128 stands for zero in the data rows.
Here is a table of points, one per row:
[185 136 107 146 201 147 115 200 107  56 131  82  99 142 188 159  80 150
 102  97 164 167 130 172 143  84 170 165 139  86 141  70 135 121 129 101
  90 121  65 142 107  99 128 149 131 100 103 129 120 133]
[ 94 146 120 160  79  68 128  89 134 202 104 177 137 140  80 130 144 104
 175  87 114 129 110  69  91 149 168  83 105 131 156 157 158  78  50 158
 156 151 159 129 152 143 149 161 119 120 126 130 115 114]
[166 179 161 119 122 123 164 172 132 113 157  85 131 123 178  79  89 146
  89 139 111 168 168 133 166  81 116 164 116 109 155 120 147 140 157 109
 132  78 115 128  84 125 156 125 141 155 144  95 100 147]
[154  44 125 156 182 164 166 163 110 106 102 110 137 119 171 168  93 172
  95  72 138 111 105 111 103  90 126 191  81 116 168  86  99 166 140 109
 129 142  62  79 114  89 129 117  98 141  93  84 133 155]
[165 199 162 132  95  49 170 178  92 213 104 149 104  99 110 127 214  51
 161 158  71 153  90 120 187  79 115  73 130 201 142 250 148  80 126 208
 175 179  58 147 183 143 159  79 177 145 176 163 124 134]
[ 67  92  98 136 183 125  98 109 178  94 110 104 119 152  97  88 108 130
 132  87 124 141 131  96  90 124 133 121 140  88 132  62 133 123 160  99
  71 160 152 125  81  93 152 117 106  95 119 129 139 151]
[ 94 105  65 148 134 137 118 113 220 117 127 139 158 134 160 116 133 143
 109 101 161 134 188 156  95 120 142 142 145 108 135  34 131 124  84  86
 119 116 147 149 122 132 123 169 109 129 163 149 172 116]
[118 106 102 132 166 154  51  83 203 128 100 152 179  88 160  64 131 109
  91 100 109 116 109 126 137 121 105  92 127 131  70  48  88 164 111 146
 120 123 127 154 136 131 198 147  76 118 170 110 169 130]
[185  46  96 112 187 122 140 162  83  96 125 142  23 121 164 235  85 129
 103 127 151 119 113 112 186 125 139 172 136 111 127 109  69 123 167  67
 140 129  96  80 121  44 164 138 148 115  61  87  71  87]
[113 128 135 145 107 114  93  70 140 126 111 154 107 150 103 126 155 139
 122  77 153 117 100 122 132 160 120 155 129 119 131 105 184  82 112 107
 132 103 187  86 172 129 147 133 115 148  87 150 146 106]
[117 126 103 118 125 110 131 150 132 112 109 119  43 141 117 217 180 156
 152 125 110 142  81  68 141  95 104 145 184 136 146 189  85  74 160 165
 130 104  89  82 149 139 135  87 122  97 120 170 116 149]
[206 185 136  86 175 154 152 151 124  72 148  95 124 153 144 104 116 129
 125 176  79 144 186 177 124  89 128 105 118 118  98 164 114 133 133  94
 168  64 100 126 148 137 109  84 177 127 215 139  92 101]
[142 110  92 113  82 112 142 109 138 167  98 156  89 133 102 138 148 181
 118  84 160  91 141  77 134 178 131 141 119 162 124 124 130 100 171  63
 106  96 135  81 134 187 154 149 107 151  43 196  89  86]
[108 152 142 122  64  77 110  98 134 170 104 126 119 130  37 139 175 127
 171 132 126 108 125 127 143 179 124  80 121 139  93 142 140 137 108 163
 128 151 143 149 193 167 144 189 204 102 123 207 112 123]
[ 93 161 141 159  54 127 102 107 110 132 121  98 125 126  74 158 150 141
 126 129 138 119 141  83  83 149 122 118 105 146 124 141 129 117 121 141
 100 136 147 119 166 159 152 128 138 130  64 193 114  74]
[146  95 161 108 119 120 127 180  74  28 240 122 142 131 148 119 152  96
 159 225 142 160 129 176 142 101 150 153 163 125 106 122  97 134 150  98
 168  95  78 139  73 161 120 109 135 113 197  98  97 113]
[176  95 154 135 142 116 156 150  93 114 189 113  74  80 122 178 133 141
 166 181  94 109 107 126 186 147 141 142 164 119 128 141  64 135 137 115
 136 179 106  73  84  75 114  89 127 140 120 151  87 131]
[118 143 157 154 165 154 111 161 114 104  96 153 173 127 148 136  80 110
 108  96 118 155 145 155 119 106 129 177 106 111 121 130 141 182 136 164
  88 128  93 172 103 129 102  98 132 136 134 134  93 190]
[102  81 104 136 160  96  87  87 182 140 119 120 111 138 136 132  79 142
 135  63 143 163 117  97 113  97 129 150 152 157  87  92 143 140 106  91
  74 145 180 110 108 143 167 165 108 145 149 174 192  86]
[ 69 139 145 162 160 136  85 202 115  68 102 102 164 141 180 142  77 138
 129  95  88 116 125 161 112 100 158 141 115  98 149  93 152 185 127 122
 144 140 120  99 137  82 137  87  96 137 129  98 122 183]
[ 86 133 115 166 155  74 125  77 140 194  82 129 127 131  57 198 171 138
 123 119 149 109 108  19 161 186 104 125 113 120  98 125 124  50  85 102
  96 185 148 113 166 136 134 132 104 169  43 127 147 115]
[173 102 154 107 177 115 158 168 107 153 109 126  63 127 157 122 112 139
 124 130  73  76 117 113 153 127 141 179 200 128 141 191 123 109 137  78
 141 176  82 121 116 128 132  95 107 149 124 155  86  82]
[152 191 217  97  86  90 178 158 104 232 115 145 118  81 125 116 162  44
 126 196  77 190  96  93 148 107 142 103  99 167 163 193  99  88 113 186
 148 180 113 128 217 107  91 111 132 125 171 105 108 184]
[137 148 126 146 169 176 136 126  73 148 142  93  90 123 163 117  79 114
 140 104 107 152 181 131 152 147  81 165 130 135 160 159 113 111 139 135
 126 155 116 129 131  97 112 133 123 178 146  67 106 159]
[148 138 110 123  47  70  98 108  75 228 129 147 103 120  51 142 208  68
 160 157 124  89 118  88  94 178 130  68 110 154 121 152 125  65  95 158
 153 181 134 140 141 158  82 153 177 146 104 166 139 143]
[118 165 133 110  60  84 145 140 142 149 141 128 173 184  85  66 140 116
 156 191 168 112 144 117 118  94 104 162 130 129 126 104 144 144 105 147
 106 132 139 149 156 188 123 180 151 100 165 128 135  94]
[ 97  95 131 145 213 151 153 169 134  85  66 122 138 102 164 183 103 140
  80 105 134 144 125 142 136 113 136 140 123 105 117 104  95 184 192 138
 162 130  90 140 118 152 101  91 108 129  86  86 124 167]
[180  73 107 139 218 159 107 138 149  50  95  66 145 162 220 217  71 178
 136  38 153 123 167 165 140 100 163 185 147  79 135  60 171 164 158  79
  72 131 125 123 108 120 144  94  88  78 118 104 150 183]
[156 141 140 142 173 185 146 145 112  73  69 137 135 129 151 135  69 156
 111 123  66 180 155 177 126 106 114 108 133 116 141 122 142 190 154 126
 122  97 152 132  84  79 145 137 133 100 124 114 118 153]
[147 124 127 105  98 117 136 140 140 141 121 155  55 144 120 125 172 183
 131 145 166  92 152 120 114 144 107 146 105 169 162 105 141 109 143 107
  83 120 167 149 132 152 160 124  78 114 108 122 109 103]
[ 92  59  82 134 182 146 103 130 192 107 132 146 153  98 180  98 119 104
 110  73 102 118 155  78 125 166 166 102 127 155  78  99 101 117 132 141
 117 148 159 140 142 118 132 130  97 133  72 121 157 101]
[115 108  71 144  95 127 126  86 194  56 130 113  84 151  81 125 154 175
 111 103 160 120 175 159 117 199  89 205 131 150 102 112 156 128 114  67
 114 103 196 160 129 154 134 122 127 121 112 143 133  45]
[ 91 126 141 119  75 133  94  82 154 135 201 165 169 108  73  98  98 164
 122 138 178 118 149 132  72 130  92  75 171 126 115  93 117 111 138 132
 118  86 165 124 153 162  94 120 152 128 121 127 162 105]
[103 119  83  98 130 169  85 109 201  67 153 120 213 132 170  39  91 124
 119 129 171 127 151 132  98 124 130  70 127 120 102 112 194 206 112 106
 134 145 157 166  53 122 106 127  77 131 199 115 199 103]
[121 152 172 108 142 133 144 152 137  97 160  94  70  97 147 144 130 114
 130 216 138 100 125 147 128  63 140 145 178 161  96 163 110 103 155 108
 145  95  90 139 136 112 126 115 118 115 147 131  69 134]
[150 108 128 111 166 179 156 136 107 110 111 126  63  99 144 141  71 154
 112 118 124 126 131 151 139 127 160 148 126 121 129 137  97 155 113  97
 120 145  86  93 116  92 146  76 125 122 116 108 176 156]
[ 96 132 100 148 102 104 106 129 138 171 114 185 112 133  98 130 167 174
 151 120 179 111 112 101  48 160 119 128 138  64 111 157 132 133  93 114
 128 135 183 114 130 123 125 134 116 169 108 158 132  82]
[179 144 118 145 154 115 185 139 111 172 124  91 175 106 132 134  89 132
 159 120  40 167 122 144 138 128 138 156 104 123 174 148 132 139 181 142
 134 126  87 129 128 125 167 113  90 131 112 130 152 173]
[ 84  86 143 121 136 155 111 108 186 107 168 110 176 120 107  85 110 113
 113  92 159 118 109 141 107 120 124 120 123  87  85 103 150 166 108 117
 146 105 216 130  62 109 135 139 111 135 133 157 162 120]
[ 94 163 143 124  91 140 103 120 155 130 148 168 176  97  65  63 145 146
 133 175 200  95 173 148  83 125 128 146 112 115 117 111 154 121 122 136
 177 103 199 141 128 168  90 139 141 148 180 127 112  99]
[154 123 166 128 162 157 190 146 103 118 119 104 108 141 200  96  99 190
 170 113 111 159 139 176 143  91 114 158  88 102 126 104 144 178 147 110
 158 130  95 130  89 115  84  99 111 116 127 107 138 119]
[ 80 145  98 104 112 115 143  92 172 118 172 152 192 140 131  85 150  86
 148 164 114 122 100 127  80 139 148 106 115 119 134  68 202 157  90 135
 130 145 190 152 162 173 168 156 144 156 214 178 148 122]
Along one direction, these points spread out more than along any other. Take the direction at right angles to it along which they spread out most. Go by this last direction. How far along it is each point below, from 0 to 99? The average is 50, and the first point in the table lies past the average. One standard deviation of the points above along it is 16.
[152 191 217  97  86  90 178 158 104 232 115 145 118  81 125 116 162  44
 126 196  77 190  96  93 148 107 142 103  99 167 163 193  99  88 113 186
 148 180 113 128 217 107  91 111 132 125 171 105 108 184] 84
[ 67  92  98 136 183 125  98 109 178  94 110 104 119 152  97  88 108 130
 132  87 124 141 131  96  90 124 133 121 140  88 132  62 133 123 160  99
  71 160 152 125  81  93 152 117 106  95 119 129 139 151] 33
[185 136 107 146 201 147 115 200 107  56 131  82  99 142 188 159  80 150
 102  97 164 167 130 172 143  84 170 165 139  86 141  70 135 121 129 101
  90 121  65 142 107  99 128 149 131 100 103 129 120 133] 54
[180  73 107 139 218 159 107 138 149  50  95  66 145 162 220 217  71 178
 136  38 153 123 167 165 140 100 163 185 147  79 135  60 171 164 158  79
  72 131 125 123 108 120 144  94  88  78 118 104 150 183] 40
[165 199 162 132  95  49 170 178  92 213 104 149 104  99 110 127 214  51
 161 158  71 153  90 120 187  79 115  73 130 201 142 250 148  80 126 208
 175 179  58 147 183 143 159  79 177 145 176 163 124 134] 89
[166 179 161 119 122 123 164 172 132 113 157  85 131 123 178  79  89 146
  89 139 111 168 168 133 166  81 116 164 116 109 155 120 147 140 157 109
 132  78 115 128  84 125 156 125 141 155 144  95 100 147] 59
[ 94 146 120 160  79  68 128  89 134 202 104 177 137 140  80 130 144 104
 175  87 114 129 110  69  91 149 168  83 105 131 156 157 158  78  50 158
 156 151 159 129 152 143 149 161 119 120 126 130 115 114] 48
[ 94 163 143 124  91 140 103 120 155 130 148 168 176  97  65  63 145 146
 133 175 200  95 173 148  83 125 128 146 112 115 117 111 154 121 122 136
 177 103 199 141 128 168  90 139 141 148 180 127 112  99] 35
[118 106 102 132 166 154  51  83 203 128 100 152 179  88 160  64 131 109
  91 100 109 116 109 126 137 121 105  92 127 131  70  48  88 164 111 146
 120 123 127 154 136 131 198 147  76 118 170 110 169 130] 30
[ 96 132 100 148 102 104 106 129 138 171 114 185 112 133  98 130 167 174
 151 120 179 111 112 101  48 160 119 128 138  64 111 157 132 133  93 114
 128 135 183 114 130 123 125 134 116 169 108 158 132  82] 39
[ 92  59  82 134 182 146 103 130 192 107 132 146 153  98 180  98 119 104
 110  73 102 118 155  78 125 166 166 102 127 155  78  99 101 117 132 141
 117 148 159 140 142 118 132 130  97 133  72 121 157 101] 35
